[[ 1.40 -2.98 -1.85  1.40  3.75 -3.48  5.25  0.20  2.99  0.52 -3.25 -4.66]
 [-2.12 -4.26  2.37  5.02 -1.99 -4.84 -2.99  0.89 -6.46 -3.03 -4.09  4.00]
 [ 1.80  1.64 -0.70  1.18  4.08  0.68  4.54 -0.75  2.80  3.52  2.68 -4.69]]
:
[[-2.98 -1.85  1.40  3.75 -3.48  5.25  0.20  2.99  0.52 -3.25 -4.66  1.40]
 [-4.26  2.37  5.02 -1.99 -4.84 -2.99  0.89 -6.46 -3.03 -4.09  4.00 -2.12]
 [ 1.64 -0.70  1.18  4.08  0.68  4.54 -0.75  2.80  3.52  2.68 -4.69  1.80]]

[[ 6.93 -2.92 -2.15  7.13  0.88  0.35  4.46  6.62]
 [-0.81  3.43  3.91 -0.63  4.49 -5.27  1.06  1.44]
 [-1.41 -1.94  5.58 -1.65 -3.67  2.00 -0.22 -3.34]
 [ 0.99 -1.80 -4.50  0.99  1.74 -3.11  3.57  0.85]]
:
[[-2.92 -2.15  7.13  0.88  0.35  4.46  6.62  6.93]
 [ 3.43  3.91 -0.63  4.49 -5.27  1.06  1.44 -0.81]
 [-1.94  5.58 -1.65 -3.67  2.00 -0.22 -3.34 -1.41]
 [-1.80 -4.50  0.99  1.74 -3.11  3.57  0.85  0.99]]

[[-0.71 -1.45 -0.31  2.18  0.11 -0.11  0.24 -0.62 -0.19  0.64 -0.52]
 [ 1.12  0.40 -1.72 -4.26 -0.04  0.68 -0.14  3.64 -0.38 -0.56  0.56]
 [-0.68 -0.42  1.68 -0.18 -0.67 -1.29 -1.28  0.33 -0.49 -1.37 -0.40]
 [ 0.92  1.59 -1.20  1.08  0.96  1.60  1.80 -2.24  1.14  1.84  0.69]
 [ 3.24  1.09 -6.69 -1.37  4.50  2.78  3.56 -2.34  2.64 -2.40  3.48]]
:
[[-1.45 -0.31  2.18  0.11 -0.11  0.24 -0.62 -0.19  0.64 -0.52 -0.71]
 [ 0.40 -1.72 -4.26 -0.04  0.68 -0.14  3.64 -0.38 -0.56  0.56  1.12]
 [-0.42  1.68 -0.18 -0.67 -1.29 -1.28  0.33 -0.49 -1.37 -0.40 -0.68]
 [ 1.59 -1.20  1.08  0.96  1.60  1.80 -2.24  1.14  1.84  0.69  0.92]
 [ 1.09 -6.69 -1.37  4.50  2.78  3.56 -2.34  2.64 -2.40  3.48  3.24]]

[[ 2.64  0.46  2.06  1.86 -0.66 -3.34  4.60]
 [-4.72  0.69  1.67  2.67 -3.11  2.60 -0.15]
 [-0.36  1.11 -1.08  3.58  1.42 -0.31  1.08]
 [ 1.87 -3.19 -2.58  1.43  0.48 -5.90  2.14]
 [-4.43  4.25 -2.25 -2.89  4.03 -2.93  3.14]
 [-3.55 -1.41 -5.14  2.58 -3.07  2.20  2.00]
 [ 3.89  0.55 -3.99 -1.04 -0.51  2.54  2.68]
 [ 0.92 -3.30  0.66  2.45  4.87  1.22 -1.44]]
:
[[ 0.46  2.06  1.86 -0.66 -3.34  4.60  2.64]
 [ 0.69  1.67  2.67 -3.11  2.60 -0.15 -4.72]
 [ 1.11 -1.08  3.58  1.42 -0.31  1.08 -0.36]
 [-3.19 -2.58  1.43  0.48 -5.90  2.14  1.87]
 [ 4.25 -2.25 -2.89  4.03 -2.93  3.14 -4.43]
 [-1.41 -5.14  2.58 -3.07  2.20  2.00 -3.55]
 [ 0.55 -3.99 -1.04 -0.51  2.54  2.68  3.89]
 [-3.30  0.66  2.45  4.87  1.22 -1.44  0.92]]

[[ 5.95 -2.70 -1.20  3.10 -1.66 -6.24]
 [ 7.83 -3.47 -3.63  0.90  0.99 -1.01]
 [ 3.59 -1.18 -2.60 -3.85  2.90  3.85]
 [-7.03  3.22  1.97 -4.23  1.75  6.10]
 [-4.94  4.10  0.94 -0.23 -1.68  2.28]
 [-1.88  3.43  0.30 -1.07 -2.07 -0.40]
 [-5.90  3.99  2.40 -0.56 -1.97  0.24]]
:
[[-2.70 -1.20  3.10 -1.66 -6.24  5.95]
 [-3.47 -3.63  0.90  0.99 -1.01  7.83]
 [-1.18 -2.60 -3.85  2.90  3.85  3.59]
 [ 3.22  1.97 -4.23  1.75  6.10 -7.03]
 [ 4.10  0.94 -0.23 -1.68  2.28 -4.94]
 [ 3.43  0.30 -1.07 -2.07 -0.40 -1.88]
 [ 3.99  2.40 -0.56 -1.97  0.24 -5.90]]

[[ 1.43  0.49  2.88 -1.34  1.64 -1.79]
 [ 3.78 -0.91  1.82 -0.93 -0.40  1.99]
 [-5.11  0.91 -0.47  0.85  0.06 -4.51]
 [ 3.28  4.67  1.54  3.41  3.41  0.01]
 [ 3.15  1.21 -6.04  2.91 -2.91  0.65]
 [ 1.37 -0.68 -1.27 -2.81 -2.46 -2.48]
 [ 2.27  4.30 -0.11 -0.27  1.43  4.51]
 [ 1.53  1.45  0.82  3.24  0.51  3.42]
 [ 0.83 -2.92  3.90  2.34 -0.77 -1.50]]
:
[[ 0.49  2.88 -1.34  1.64 -1.79  1.43]
 [-0.91  1.82 -0.93 -0.40  1.99  3.78]
 [ 0.91 -0.47  0.85  0.06 -4.51 -5.11]
 [ 4.67  1.54  3.41  3.41  0.01  3.28]
 [ 1.21 -6.04  2.91 -2.91  0.65  3.15]
 [-0.68 -1.27 -2.81 -2.46 -2.48  1.37]
 [ 4.30 -0.11 -0.27  1.43  4.51  2.27]
 [ 1.45  0.82  3.24  0.51  3.42  1.53]
 [-2.92  3.90  2.34 -0.77 -1.50  0.83]]

[[-4.51  2.94  3.84 -0.25 -5.06 -2.46 -2.50 -2.24 -1.36  4.85 -3.49]
 [ 0.67  2.48  1.15 -0.29  0.34  2.57  1.78 -1.25 -3.22 -0.83  1.13]
 [-4.14  2.77  1.85 -5.52 -0.14  1.43  5.20  4.99  1.52  3.77 -5.94]
 [-3.91  4.60  1.09 -1.50  3.39  2.39  3.15 -5.56  2.80 -1.21 -1.99]
 [ 4.21  1.27  0.43 -2.95 -7.00  0.32 -1.50  4.89  2.02 -4.34 -0.53]
 [-4.41  2.17  0.73 -2.95  1.68  2.34  2.51  3.17  4.79  2.40 -0.02]]
:
[[ 2.94  3.84 -0.25 -5.06 -2.46 -2.50 -2.24 -1.36  4.85 -3.49 -4.51]
 [ 2.48  1.15 -0.29  0.34  2.57  1.78 -1.25 -3.22 -0.83  1.13  0.67]
 [ 2.77  1.85 -5.52 -0.14  1.43  5.20  4.99  1.52  3.77 -5.94 -4.14]
 [ 4.60  1.09 -1.50  3.39  2.39  3.15 -5.56  2.80 -1.21 -1.99 -3.91]
 [ 1.27  0.43 -2.95 -7.00  0.32 -1.50  4.89  2.02 -4.34 -0.53  4.21]
 [ 2.17  0.73 -2.95  1.68  2.34  2.51  3.17  4.79  2.40 -0.02 -4.41]]
